50 stands for zero in the data rows.
Some points, each followed by its number:
[32 41 56 58 53 50 78 66 45 45 39 68 52 53 60 41] 0
[44 34 31 43 35 57 41 49 59 43 55 67 53 61 54 49] 1
[45 30 26 24 45 57 77 51 71 58 28 57 89 56 59 46] 2
[44 47 42 41 47 63 68 53 86 36 60 52 62 56 61 58] 3
[53 51 78 68 53 51 39 57 39 58 49 52 60 41 51 44] 4
[55 42 38 45 50 57 75 56 40 47 30 70 62 39 66 54] 5
[42 47 35 45 50 58 73 54 57 51 29 63 63 53 59 54] 6
[89 71 54 55 55 27 43 50 36 60 52 45 43 38 61 39] 7
[55 62 75 54 70 53 34 52 38 25 60 53 15 42 33 51] 8
[47 65 69 49 62 39 43 52 62 43 68 41 31 51 41 58] 9
[62 47 20 48 38 47 58 53 35 76 30 60 88 59 64 38] 10
[38 41 24 43 39 59 68 60 59 53 16 66 66 44 58 33] 11
[46 51 67 66 58 62 20 62 56 34 67 51 24 43 32 54] 12
[50 66 68 77 42 40 19 54 30 41 48 46 10 27 51 63] 13
[48 76 78 66 58 38 31 51 34 21 88 34  5 46 34 71] 14
[55 70 88 76 71 44 46 52 34 53 65 49 10 52 24 71] 15
[58 79 60 56 71 48 38 50 29 30 47 34 20 48 41 59] 16
[44 48 47 56 59 61 51 51 45 33 57 47 15 55 58 71] 17
[69 38 27 27 46 17 81 48 37 84 19 58 84 61 90 26] 18
[38 39 53 53 40 47 56 62 44 54 41 48 63 58 60 56] 19
[59 63 70 46 55 39 33 32 33 51 60 39 25 53 35 70] 20
[31 36 49 51 42 59 66 53 70 39 42 48 63 55 54 69] 21
[68 54 64 64 35 43 61 47 10 75 12 77 58 37 83 42] 22
[56 60 70 55 57 40 39 65 49 46 68 36 43 35 28 45] 23
[29 41 51 59 49 68 67 72 53 66 20 51 81 41 76 68] 24
[55 70 67 67 54 56 31 58 63 22 75 28 24 40 26 63] 25
[43 32 58 66 39 71 76 66 54 54 11 64 58 41 83 57] 26
[55 32 35 57 24 46 58 68 41 58 35 60 73 44 80 41] 27
[27 52 36 49 20 60 64 62 65 30 62 46 69 62 55 43] 28
[67 47 54 53 49 35 54 62 38 79 13 59 50 41 76 47] 29
[59 55 49 32 62 51 55 40 47 63 47 45 41 44 44 54] 30
[56 56 67 48 66 52 37 57 68 30 59 40 20 53 37 51] 31
[48 56 45 54 33 58 59 56 70 45 52 57 71 59 56 34] 32
[62 37 41 15 28 21 80 43 56 86 26 80 99 54 77 29] 33
[47 34 37 55 39 53 77 62 48 84 13 64 57 59 81 68] 34
[44 42 42 53 71 59 57 50 55 60 34 71 69 56 59 42] 35
[43 38 43 33 48 48 67 54 66 62 39 64 80 59 46 43] 36
[47 78 62 60 55 54 47 34 69 39 62 50 40 58 52 66] 37
[41 50 45 54 57 62 47 49 45 53 52 65 75 54 42 53] 38
[73 63 43 29 32 30 69 30 46 70 33 73 80 47 60 15] 39
[47 61 53 55 60 56 21 38 52 21 73 30 21 47  9 48] 40
[65 74 58 52 52 46 18 46 57 34 68 35 41 44 33 58] 41
[48 58 67 49 65 31 30 43 76 34 82 43 35 46 31 53] 42
[52 39 45 25 50 54 72 33 63 62 47 48 86 48 54 31] 43
[51 42 39 51 45 53 57 48 56 38 45 63 86 52 81 50] 44
[76 53 49 32 23 40 78 24 55 74 38 60 91 50 57 19] 45
[65 45 46 34 36 40 77 15 43 88 27 67 84 60 70  8] 46
[37 16 34 39 54 54 49 21 46 63 70 44 80 80 41 27] 47
[72 78 61 45 51 18 28 22 61 47 77 54 40 56 33 34] 48
[44 52 43 71 49 49 40 75 44 41 65 45 30 56 50 77] 49
[48 52 45 56 54 66 53 67 63 54 46 39 30 54 54 67] 50
[23 45 72 78 31 79 46 70 47 18 68 42 29 54 33 63] 51
[39 34 34 52 52 49 52 46 49 57 45 58 65 55 52 44] 52
[42 39 35 49 41 53 46 62 70 48 53 69 68 53 53 54] 53
[60 44 40 46 38 47 51 51 52 63 54 51 75 46 64 36] 54
[33 52 70 70 51 71 60 51 52 31 63 57 50 33 51 52] 55
[67 37 23 24 58 52 65 47 38 79 12 62 59 51 81 39] 56
[32 42 53 61 51 68 74 66 55 54 35 53 57 47 74 60] 57
[33 37 50 61 48 78 71 60 70 59 64 38 65 68 48 53] 58
[39 44 41 49 65 47 35 44 42 45 72 30 42 60 29 47] 59
[75 76 53 46 54 34 24 35 35 43 69 20 16 50 34 38] 60
[64 87 71 75 51 55 38 50 50 32 71 51 19 35 27 75] 61
[45 50 54 66 35 45 33 55 65 53 60 50 36 61 36 47] 62
[38 45 46 36 60 63 51 66 75 41 66 40 54 59 57 78] 63
[61 31 41 32 70 48 64 33 46 65 42 59 49 58 39 25] 64
[45 45 45 59 48 53 39 62 43 47 70 54 39 54 47 66] 65
[57 58 57 55 63 40 46 61 34 46 60 65 48 40 54 45] 66
[54 40 51 43 53 46 72 40 45 48 48 48 61 52 56 47] 67
Which three points above are nearest to each new point, looking only along the 3 directions in which the numbered points spread most? Their numbers follow each, nearest first.
[35 29 49 51 65 69 66 63 49 44 21 59 52 49 68 68] 57 0 24
[38 33 35 45 62 59 65 60 46 73  8 67 59 52 90 61] 34 26 27
[63 32 34 44 35 58 84 46 46 76 47 46 71 64 64 29] 10 36 43
[42 75 78 60 43 62 20 20 60 28 77 30 16 62 20 67] 40 25 42
[46 38 46 31 40 49 64 25 57 54 44 53 92 53 50 32] 43 36 47
[55 47 44 44 49 39 46 48 51 52 62 58 54 49 42 44] 30 67 38
[45 47 37 45 60 43 56 52 33 62 50 60 51 63 60 38] 67 54 52
[50 42 36 32 35 67 66 49 73 49 56 52 71 64 35 27] 47 32 36
[64 46 52 53 57 52 47 49 64 46 50 43 38 55 48 51] 62 37 65
[28 41 50 50 50 55 52 66 43 41 53 51 49 51 63 68] 50 55 19
[47 61 73 81 70 53 34 50 51 39 59 26 10 50 33 60] 61 8 12
[34 59 46 56 70 46 59 59 33 44 50 34 41 55 46 60] 65 50 17
[70 60 40 37 36 40 71 34 49 75 20 62 76 35 93 41] 56 10 18
[49 54 36 39 62 64 74 50 75 57 35 51 67 43 64 47] 44 35 52
[49 54 54 57 57 45 25 60 36 14 78 25 20 36 19 64] 25 12 40
[70 59 37 53 45 43 46 39 47 57 46 54 56 60 57 47] 30 67 64
[44 51 51 57 46 49 33 40 55 30 80 19 25 62 26 38] 42 40 59
[45 19 27 29 48 39 82 36 47 71 22 52 92 49 70 19] 33 10 18
[51 64 38 53 42 43 38 33 45 30 85 46 31 42  9 37] 42 41 59
[46 22 18 33 58 52 65 50 36 65 18 62 86 57 88 37] 10 56 11
[46 45 34 48 49 37 66 57 51 70 36 55 59 75 47 41] 54 67 52
[68 50 48 31 49 51 72 46 38 57 38 60 62 36 62 40] 54 67 10
[50 43 52 40 30 73 53 68 73 44 64 47 55 48 45 54] 63 3 58
[63 81 53 57 62 38 27 41 31 30 79 37  7 29 10 39] 60 14 41
[35 55 44 24 48 52 65 23 57 50 59 53 85 59 40 33] 47 43 36
[44 44 53 61 50 72 48 56 46 56 40 48 29 49 54 56] 50 55 65
[41 53 36 68 44 57 25 57 35 27 79 31 26 52 32 64] 12 31 25
[41 33 41 53 43 35 62 39 47 73 35 68 82 38 57 23] 10 54 56
[71 46 49 46 71 56 31 55 42 62 55 57 47 52 41 32] 30 66 4
[60 53 54 42 59 60 59 51 61 32 54 48 55 62 61 59] 38 1 62
[43 51 53 46 42 64 33 41 55 37 62 47 57 58 59 54] 62 38 1
[51 46 30 37 42 55 50 57 72 52 42 50 65 47 46 52] 32 1 52
[41 40 15 41 48 64 45 51 51 70 30 64 68 58 63 49] 44 11 35
[54 66 70 59 60 39 37 48 52 52 59 18 26 46 42 74] 8 16 23
[59 58 62 51 75 44 41 37 26 56 52 44 42 47 47 47] 66 30 7
[37 36 39 37 35 83 56 54 72 37 53 50 58 53 47 61] 58 28 3
[55 48 52 62 75 49 20 61 39 41 79 34 16 68 23 74] 25 12 31
[61 66 33 32 47 52 39 43 62 35 81 47 52 57 41 39] 59 42 62
[72 73 45 53 55 51 50 46 57 53 50 38 34 43 55 64] 66 4 30
[51 27 13 15 48 48 77 55 42 91 21 66 99 52 89 26] 33 18 10
[65 61 58 69 64 50 33 45 21 32 58 38 21 33 49 56] 16 13 15
[45 61 56 55 43 63 79 40 49 67 26 54 56 66 73 63] 5 0 27
[39 51 70 59 32 56 34 59 62 52 55 46 43 59 34 59] 65 62 37
[45 55 58 65 70 39 43 55 43 60 39 59 38 57 69 50] 4 66 30
[43 44 72 56 48 70 48 46 59 56 38 52 67 44 73 52] 19 0 6
[41 81 78 58 60 51 29 48 50 25 58 29  0 36 22 68] 14 61 25
[33 69 61 42 68 44 18 47 58 23 82 28 18 47 20 45] 40 42 25
[63 21 23 29 67 39 70 67 31 86  7 59 64 62 82 41] 56 10 18
[47 43 41 45 60 53 60 71 51 48 43 56 60 43 53 41] 19 38 52
[52 55 73 51 70 33 35 49 37 49 51 59 48 46 43 67] 66 4 23
[43 13 42 38 43 61 57 72 45 67 30 61 71 57 63 39] 11 44 6
[47 34 26 40 50 41 62 39 42 46 30 52 75 42 46 48] 54 52 35
[58 74 46 57 49 39 36 44 39 38 65 39 38 56 52 59] 23 9 20
[63 55 58 45 40 28 66 24 38 75 31 56 78 51 71 25] 39 45 56
[81 50 56 54 56 31 57 63 31 53 22 53 57 38 73 61] 29 22 4
[46 77 50 47 59 59 39 61 60 43 66 55 16 40 45 77] 12 17 49
[42 73 54 63 54 32 52 32 42 37 43 47 44 52 47 49] 66 30 4
[40 41 31 54 40 72 67 80 69 51 44 58 51 57 78 71] 57 24 21
[42 63 65 41 74 61 41 42 56 37 66 43 28 49 27 60] 31 9 41
[48 39 35 53 61 43 48 32 34 62 55 43 66 55 37 27] 64 67 54
[44 20 38 47 46 45 58 62 42 73 39 69 54 51 60 51] 5 35 27
[50 58 67 76 69 50 40 72 37 60 53 46 11 55 50 81] 13 49 17
[52 41 44 55 60 40 56 60 30 62 41 50 39 68 45 53] 4 66 30
[54 40 34 35 39 53 69 44 28 67 36 52 83 33 59 37] 10 56 54
[56 75 66 53 40 46 30 44 57 35 62 57 37 41 49 61] 23 9 37
[66 44 60 52 33 40 65 48 40 79 25 66 80 28 84 33] 56 29 10
[51 64 70 85 71 46 31 62 26 57 57 50 25 46 39 67] 13 16 15
[65 72 69 48 60 35 49 42 64 37 52 49 42 47 45 46] 23 30 20
[53 32 59 42 56 43 67 48 52 66 43 61 66 49 69 54] 35 5 54
[55 51 53 50 62 55 31 63 59 42 65 41 31 60 53 56] 37 62 65
[53 42 36 47 59 38 47 37 20 46 51 42 48 47 47 51] 30 66 4
[45 48 68 60 66 65 41 50 64 38 65 54 15 61 38 76] 12 49 31
[57 59 55 54 53 61 52 52 67 37 49 56 64 55 50 48] 38 1 32
[42 46 59 39 55 67 54 62 59 54 35 69 66 43 75 62] 0 19 6
[63 48 42 27 45 15 82 50 48 86  7 71 63 20 69 39] 56 18 10
[43 45 44 44 57 67 40 56 78 50 61 41 47 64 29 60] 63 62 59
[52 51 40 29 56 33 63 22 59 59 47 39 63 58 42 33] 64 54 43
[50 45 56 35 35 49 61 32 65 56 29 44 63 52 48 26] 54 64 67
[46 34 37 35 32 52 79 47 67 65 30 52 99 42 73 30] 2 11 10
[78 70 70 58 68 40 39 55 42 59 49 45 33 50 41 54] 20 16 66
[66 81 72 79 60 44 24 53 58 41 86 45  0 46 26 57] 14 61 15
[45 66 52 70 63 61 28 52 45 25 76 34  8 50 28 80] 25 12 61
[64 43 18 37 53 52 61 55 46 53 27 66 86 50 73 33] 10 11 56
[40 37 48 49 56 54 52 74 43 55 57 54 47 48 51 57] 50 19 55
[52 59 63 57 39 32 51 43 44 63 51 36 42 41 50 28] 30 66 4
[50 44 33 47 49 65 50 49 40 35 58 37 44 68 58 48] 38 1 62
[76 74 62 30 32 51 57 37 58 59 38 48 58 35 54 26] 64 30 54
[54 36 46 21 36 36 51 38 75 60 38 61 68 68 50 42] 43 36 54
[41 45 71 58 47 43 54 48 59 52 50 41 60 46 48 41] 38 30 67
[33 58 34 49 54 37 52 33 47 69 39 55 64 46 37 48] 67 54 64
[46 70 82 64 70 55 35 67 46 25 69 49 14 46 47 67] 61 12 15
[45 54 67 46 44 65 32 39 65 28 82 16 24 44 16 62] 40 42 25
[36 33 39 46 64 41 57 60 49 53 53 54 52 61 50 52] 38 1 52
[51 41 47 41 32 51 50 61 59 32 74 57 43 41 46 48] 62 65 37
[69 67 50 40 29 34 80 44 55 85 15 48 73 42 79 45] 56 10 18
[68 61 75 59 42 33 52 54 38 54 59 50 41 35 59 39] 66 7 4
[55 48 37 72 44 40 42 40 25 44 67 49 38 50 27 38] 23 9 30
[56 56 80 75 54 38 37 49 37 46 61 29 24 44 41 51] 16 8 20
[59 71 55 39 82 64 30 56 39 54 47 34 22 41 44 67] 16 8 20
[56 66 82 61 66 46 27 47 37 62 44 35 20 56 41 71] 16 13 15
[45 47 42 37 54 53 65 44 30 60 51 58 73 38 57 39] 54 67 35
[42 43 42 28 41 49 76 47 69 49 45 66 80 44 55 45] 36 44 43
[36 61 75 68 50 68 32 48 52 19 84 44 21 65 22 75] 25 12 40
[64 58 47 45 41 24 56 26 51 59 42 52 62 45 56 44] 64 30 54
[45  5 20 38 66 58 59 58 38 63 15 70 71 72 77 56] 11 27 34
[57 40 40 38 38 30 65 38 49 62 33 61 99 51 60 11] 45 46 39
[36 41 63 47 61 55 54 46 45 66 44 61 64 47 52 31] 67 52 54
[52 34 47 54 43 46 58 36 50 60 32 41 76 43 47 35] 54 67 52
[30 54 50 55 44 66 41 58 56 29 50 55 32 59 52 71] 55 50 49
[66 55 48 60 59 33 40 36 28 58 38 46 31 32 44 46] 7 66 4
[48 65 59 63 40 43 25 49 51 20 81 38 46 62  5 29] 42 40 41
[34 41 23 42 57 53 66 53 52 59 28 61 60 50 64 59] 6 44 35
[38 40 48 43 39 52 68 34 37 50 43 76 77 46 50 36] 54 35 52
[49 58 67 79 73 53 17 36 46 21 77 37 15 67 34 70] 25 14 61
[43 31 32 53 43 55 62 49 47 71 22 53 59 58 84 59] 27 5 34
[64 33 44 40 38 36 59 37 42 45 43 56 55 53 53 30] 64 54 67
